In the rows, 128 means zero.
Named moves, each a turn or a mirror, and the order they were made in; the first pair answered
S:
[131 152 156 147 123  99 114 133 144 125 145 116 148 102 133 120 141 116
 126 154 132 135 152 120 113] |-> [124 132 159 139 113  89 107 142 150 125 131 116 140 108 137 106 135 124
 125 145 144 129 157 120 122]
[116  83 126 163 118 138  86 161 125 123 114 153 131 108 160 108 105 142
 119  92  96  82 110 113 152] |-> [128 119 133 186 134 161 105 143 114 118 148 155 148  93 153 139 114 127
 110  97  62  93 103 104 133]
[114 120 143 118 115 140 128 119 116 127 150 128 152 100 118 119 175 135
 133 145 127 144 119 122 142] |-> [108 110 137 108 111 129 121 126 116 128 139 129 147 103 124 107 170 138
 137 145 138 139 125 124 146]
X:
[114 147 111 104 124 131 140  95 118 129 130 110 143 125 125 135 153 133
 140 151 143 163 121 143 122] |-> [116 144 113 100 124 130 142  98 118 130 133 110 145 124 124 136 150 129
 137 147 148 165 122 146 126]
[118 125 162 155 126 147 135 145 128 140 127 160 128 169  98 110 153 150
 112 151 142 151 118 114 143] |-> [127  91 138 103 114 117  88 142 143 105 117 127 154 107 152 122 114 140
 142 130 164 126 148 143 148]
[155 137 132 145 137 134 129 121 132 141 152 164 108 157 117 119 122 142
 128  92 107 134  93 116 136] |-> [166 114 118 113 126 116  99 120 140 121 143 139 125 118 146 121  99 136
 149  81 122 118 109 131 134]
C:
[100 101 119 106 124 111  77 169 143 117 113 144 110 148 143 107 107 163
 134 137 163 117 137 119 151] |-> [ 91 105 122 102 127 112  85 161 138 123 105 146 103 162 131 103 117 169
 126 144 164 127 139 116 150]
[107 172 140 148 159 147 135 101 138 109 146  97 144 142 113 150  82 104
 135 105 121 159 128 106 126] |-> [114 172 142 147 158 141 127 104 142 108 150  97 149 132 122 154  78 103
 139  99 123 150 130 107 131]
[134  89 122 161 181  85 105  96 150 121 116 170  99 150 149 120  98 126
 103 106  92  94 119 107  99] |-> [128  90 124 158 186  93 121  87 145 126 112 170  88 165 139 114 101 129
  98 113  94 103 116 107  97]
[102 148 142 116 121 137 144 116 119 128 135 108 155 129  97 132 176 132
 121 161 144 187 133 125 127] |-> [124 138 143 121 111 117 107 139 127 101 155 109 186  79 137 146 153 117
 132 132 146 150 141 135 139]
E:
[150 133 141 137 135 102  64 135 107 134 157  86 142  87 196 139  91 126
 149 138 111 132 163 140 152] |-> [110 113 149  95 103 121  71 122 102 148 122  85 153 108 174 108 140 147
 153 164 163 162 153 146 162]
[ 89 168 119 109 123 114 125 155 142 150 136 104 122 132 137 127 153 132
 125 132 145 158 170 115 125] |-> [101 179 118 126 142 111 129 156 141 145 148 104 115 131 137 142 137 127
 123 129 127 155 171 111 117]
[115 145 131  98 127 137 118 130 115 126 123 111 137 117 120 143 152 140
 125 129 155 150 141 132 102] |-> [125 160 128 118 146 136 124 126 114 125 138 112 128 124 123 156 137 132
 119 127 128 147 142 125  95]
[128 125 101  98 126 147 110 122 138 149 148 120  87  98  99 132  98 133
 149 131  91 118 101 129 138] |-> [125 115 101  93 115 145 101 127 140 148 143 122  93  97 101 123 100 137
 154 130 103 116 102 135 143]

Between the rows of a pair lie 2 to 3 moves.
[128 139 130 121 109 163 146 119 116 138 134 162 133 130 117 116 169 128
 135 115 120 121  79 129 122] |-> [131 142 124 138 126 158 157 116 114 145 134 159 114 151 108 121 153 129
 129 120 101 124  80 123 117]
S then E
[ 74 144 171 103 107 134 123 144 126 135 127 132 173 157 136 108 188 144
 130 148 163 160 137 107 121] |-> [ 96 110 149 117 115  86  85 184 144 128 110 126 142 161 173 101 126 144
 135 118 159 113 159 105 141]
E then S then C
[125 147 163 178 122 125 118 169 128 121 164 144 165 109 130 134 152 119
 112 133 130 129 137 113 133] |-> [122 114 141 119 113 106  91 149 136 105 139 106 174  78 157 141 128 119
 140 131 150 124 155 134 131]
C then X
[122 150 135 119 142  75 131 132 121 121  98 146 127 146 123 119 113 157
 157 147 178 137 157 135 132] |-> [133 153 143 115 126  86 116 140 122 107 120 151 160 106 139 124 127 144
 161 138 187 127 153 140 131]
S then E then E
[138 159 136 157 161 143 132 114 134 124 132 115 122 180  99 140 133 129
 110 151 131 175 135 114 116] |-> [128 129 117 129 157 119 114 120 146 121 104  96 108 189 113 126 109 137
 122 149 154 165 147 123 128]
S then X then E
[126 105 148 130 117 144 131 150 140 143 117 128 152  89 145 117 142 124
 128 119 153 141 106 120 130] |-> [148 124 143 162 143 138 140 151 142 138 132 130 135  96 149 136 115 114
 122 114 112 131 110 114 119]
C then E then E
[131 127 133 129 110 127 125 131 125 136 124 132 121 141 141 105 130 136
 122 116 139 101 117 123 123] |-> [134 132 140 127 109 137 129 128 120 132 136 131 134 129 143 110 145 134
 122 121 137 108 113 126 121]
S then E then E
[138 103 106  91 136  95  89 129 148 115 111  97 127 105 162 144  86 127
 143 115 137 114 161 144 129] |-> [127 156 117 115 163 135 150  83 128 130 131  94 114 139 113 162 120 123
 124 150 100 166 140 128  94]
S then C
[126 105 110  65 107 136 118 123 156  98 102 105 148 109 150 114 143 135
 142 125 127 140 122 148 131] |-> [145 144 127 112 121 156 130 121 140  90 148 124 167  90 149 145 156 112
 125 122  87 141 110 134 119]
S then X then C
[ 97 143 146 141 156 110 119 116 139 106 148 110 166 105 144 138 153 114
 143 141 131 141 149 137 112] |-> [ 81 140 140 148 163 105 136 122 136 129 124 114 130 162 113 115 155 129
 132 158 136 154 144 126 118]
X then S then E
[142 116  98 129 140 126 150 113 108 107 140 112 158 112 156 146 102  99
 134 128 114 130 110 130 101] |-> [128  82  96 123 120 102 132 145 115 118 109 125 136 137 157 104  98 119
 132 117 145 109 109 128 130]
X then C then S
[156 133 109 159 171 127 167 111 120 133 156 112 116 171 125 129 133 135
 111 156 119 144  90 121 100] |-> [168  96 119 141 124 107 111 159 131 112 162 127 159 112 173 113 137 128
 128 126 163  95  94 140 133]
C then X then E
[141 128 136 143 118 116 132 146 133 136 122 142 101 157 136 111 117 130
 136 104 129  84 107 127 139] |-> [126 115 137  90  98 125 121 128 135 127 117 128 135 124 142 111 144 138
 155 115 159 101 112 143 134]
S then X then E
[ 98  90 168 151 107 119 149 117 122 132  90 168 135 134 144  86 157 147
 137 149 162  84 117 131 136] |-> [128 117 164 150 125 133 144  89 120 102 131 147 175  69 167 144 140 112
 151 145 130  88 129 142 104]
X then S then X
[125 161 137 128 144 146 162  92 132 139 133 130 136 149 116 137 131 128
 121 146  95 152 132 104 107] |-> [132 159 132 135 149 140 162  96 133 139 125 129 116 160 117 137 114 129
 123 138  90 142 134 105 105]
E then C
[117 137 145 140 153 137 183 125 123 139  94 117 102 177  77 151 114 139
 101 155 111 155 145 115 121] |-> [115  96 125  75 136 117 143 113 131 114  76  80 125 125 117 158  92 134
 134 145 141 146 175 145 125]
X then E
[106 138 134 134 146 123 127 114 120 144 104 107 117 151  98 129 127 133
 117 146 127 162 146 115 127] |-> [117 149 148 134 133 134 115 119 118 123 136 107 168  99 115 149 144 117
 127 142 129 155 149 122 125]
C then E then S
[147 120 128  77 101 163 138 109 124 104 149 117 143  84 147 132 134 116
 157 124 126 119 121 151 126] |-> [146  89 123 104  92 131 124 157 132 123 119 141  97 130 147  95 112 137
 149 107 138  88 115 140 156]
X then E then S
[108 120 132 115 117 116 129 132 125 139 117 129 138 148 127 117 136 132
 127 137 145 149 131 111 131] |-> [116 134 130 128 135 119 137 124 120 136 124 123 132 154 121 133 126 126
 124 140 126 156 136 107 118]
X then E
[119 142 137 114 142 128 137 110 122 131 140 105 142 120 115 140 140 123
 127 147 124 154 144 128 111] |-> [108 110 136 112 121 105 113 138 131 137 111 119 126 139 123 107 134 144
 124 133 157 135 148 124 138]
C then X then S
[111 117 112  79 106 128 111 100 151 133 127 135 136 107 138 123 118 137
 163 127 164  95 126 139 152] |-> [123 161 114 134 149 141 158  82 138 149 144 142  99 154 102 143 109 133
 136 137 105 119 116 116 126]
C then X then E
[137 103 120  94 129 121 118 128 129 120 112 108 118 122 133 137 116 131
 129 113 136 119 136 137 121] |-> [147 116 118 108 142 122 130 121 127 126 118 108 105 137 128 143 106 130
 126 114 114 123 139 129 113]
C then E then E
[134  91 123  81 112 116 107 123 141 123 125 116 143 102 158 130 138 116
 142 134 144 109 129 135 144] |-> [125 132 134  97 136 151 151  87 123 135 139 116 135 120 123 145 160 109
 128 161 115 148 115 123 116]
S then C
[136 145 116 132 134 127 113 116 118 137  80 132  75 176  87 110  86 148
 124 138 145 146 120 135 124] |-> [167 141 115 152 142 111  91 132 127 118 101 132  83 147 118 132  58 131
 130 111 126 114 131 138 124]
E then C
[150  83  97  66  89  85 121  70 139 132  77 115  78 174 122 133  92 145
 138 128 161 103 125 158 134] |-> [173 105  95  63 104  93 116  42 134 109 112  99 108 123 141 181  83 118
 146 122 138 110 133 169 112]
X then S then X
[131 163 146 158 105  93  97 146 130 123 142 142 178  96 111 143 126  92
 133 131 120 125 148 104 116] |-> [131 177 135 168 127 100 131 127 121 142 128 138 137 149  85 138 119 102
 125 138  98 147 139  90  99]
C then E then C
[156 125 105 178 158 113 130 164 117 157 111 135  96 165 125 143 114 131
 124 133 122 109 143 111 154] |-> [175 133 104 158 154 118 110 149 115 129 138 120 144  98 155 175 114 104
 139 124 114 102 147 127 142]
E then S then X
[116 119 138 122 111 116 108 144 130 118 119 130 160 101 139 120 135 130
 135 129 153 138 144 136 138] |-> [120 150 134 153 148 128 142 125 124 134 129 125 130 139 110 136 127 127
 118 143 113 162 139 118 117]
C then E
[148 118 112  90 129 126 154 110 139 148 104  88 107 149 140 127 111 145
 150 117 147 138 113 144  90] |-> [177 135 131 154 141 122 150 151 133 141 139 126 103 144 149 136 100 133
 133  92 114 104 103 126 100]
C then X then E
[128 129 141 134 119 115 127 149 129 131 125 128 122 138 132 110 129 125
 122 126 130 125 131 120 132] |-> [122 136 135 126 129 126 138 129 126 136 123 114 123 143 121 118 136 126
 122 139 128 145 131 122 119]
S then X then C
[127 149 108 124 121 143 155  82 121 145 122 130 121 184 111 103 160 125
 125 170 121 134 121 145 141] |-> [162 160 103 159 147 124 150  94 123 132 143 129 113 173 127 128 118 111
 123 150  87 111 127 140 136]
S then E
[102  90 129  79  92  93  91 140 152 128  89 111 135 113 145  95 133 145
 145 123 189 123 154 144 156] |-> [121 186 149 131 138 161 162  81 122 127 162 116 155 108  99 164 167 115
 125 154 109 180 126 126 100]
C then S
[112 142 145 125 149 110 139  83 123 115 112  95 159 119 111 160 139 132
 110 162 123 199 183 135 113] |-> [123 140 145 131 142 107 124  96 125 100 126  94 177  90 132 174 133 126
 116 144 122 177 187 134 114]
S then C then S
[142 115 105 128 142 105 123 125 140 125 118 124 113 127 144 134  95 126
 136 117 120 111 143 136 130] |-> [140 124 117 153 138 110 129 144 136 136 123 148 106 146 127 123 112 136
 121 119 117 105 128 122 138]
X then E then X
[121  94 113 105 105 131 129 126 135 128 113 137  99 147 135  93 122 139
 143 122 142 106 109 136 145] |-> [130 125 117 144 127 141 152 123 129 139 129 154  86 167 116 103 128 136
 124 129 114 115  98 119 138]
C then X then E
[166 159 162 167 115 160 137 151 150 137 147 197 143 112 146 119 141 120
 132  95 114  78  90 132 145] |-> [147 150 170 144  99 169 138 145 151 141 134 199 156 110 137 105 168 128
 136 105 137  92  86 138 151]
E then S
[ 89 149 143 161 170 114 141 122 123 150 101  99 123 171  85 157 143 146
 100 164 138 192 157 116 111] |-> [ 90 102 122 109 150  83  99 131 140 128  68  75 128 145 127 147 108 147
 127 146 173 165 182 137 127]
S then X
[137 125 122 118 127 124 134 107 156 117 128 101 174 107 150 140 124 114
 144 123 104 141 145 120 136] |-> [147 142 132 154 135 130 146 116 154 125 142 125 158 127 138 140 125 111
 132 125  83 136 134 105 137]
E then X then E
[108 120 137 114 132  88  86 129 135 122 111 101 159 104 122 145 120 130
 132 136 138 140 158 139 135] |-> [119 140 130 142 154  87 103 128 132 125 121 100 146 115 117 164 105 124
 125 135 106 143 163 131 124]
C then E then C
[144 112  87  94 160 128 147  88 133 126 104  92  95 149 127 149  88 124
 148 140 102 136 137 140  93] |-> [154 125 102  95 149 153 137  82 131 108 139  97 141  99 138 172 114 104
 152 138  96 136 131 147  87]
C then E then S
[114 130 145 108 120 138 136 113 126 129 122 111 144 124 118 118 146 144
 131 152 141 168 138 123 117] |-> [126 113 139 103 107 123 112 132 137 120 126 114 151  99 142 117 129 137
 141 133 151 141 147 131 130]
E then E then E
[ 89  98 133 139 120  94 114 173 124 173  93 133  94 190 118  77 112 139
 104 119 162 134 148 136 175] |-> [128 184 156 194 160 146 149 132 102 156 186 141 140 138 109 156 127  90
  91 124  82 159 139 120 128]
C then S then C
[154 149 140 171 136 120 120 155 128 113 159 124 138 122 140 127 123 116
 117 117 116 126 144 111 129] |-> [137 156 148 158 130 141 138 135 119 121 157 126 148 131 116 128 157 121
 111 139 125 155 134 110 123]
S then E then S
[141 119 123 179 155  70 105 183 137 122 121 132  95 155 137 130  84 131
 102 109 108  91 170 106 150] |-> [149 116 110 142 163  74  96 149 138 103 127  98 118 116 156 162  66 119
 126 111 104 104 189 124 129]
S then C then X
[128 124 121 109 148 110  98 125 141 117 120  96 120 130 131 145 124 119
 133 144 129 158 145 117 126] |-> [137 124 121 133 150 100  94 148 146 118 126 110 111 137 139 137 113 117
 131 131 121 137 142 110 135]
X then E then S
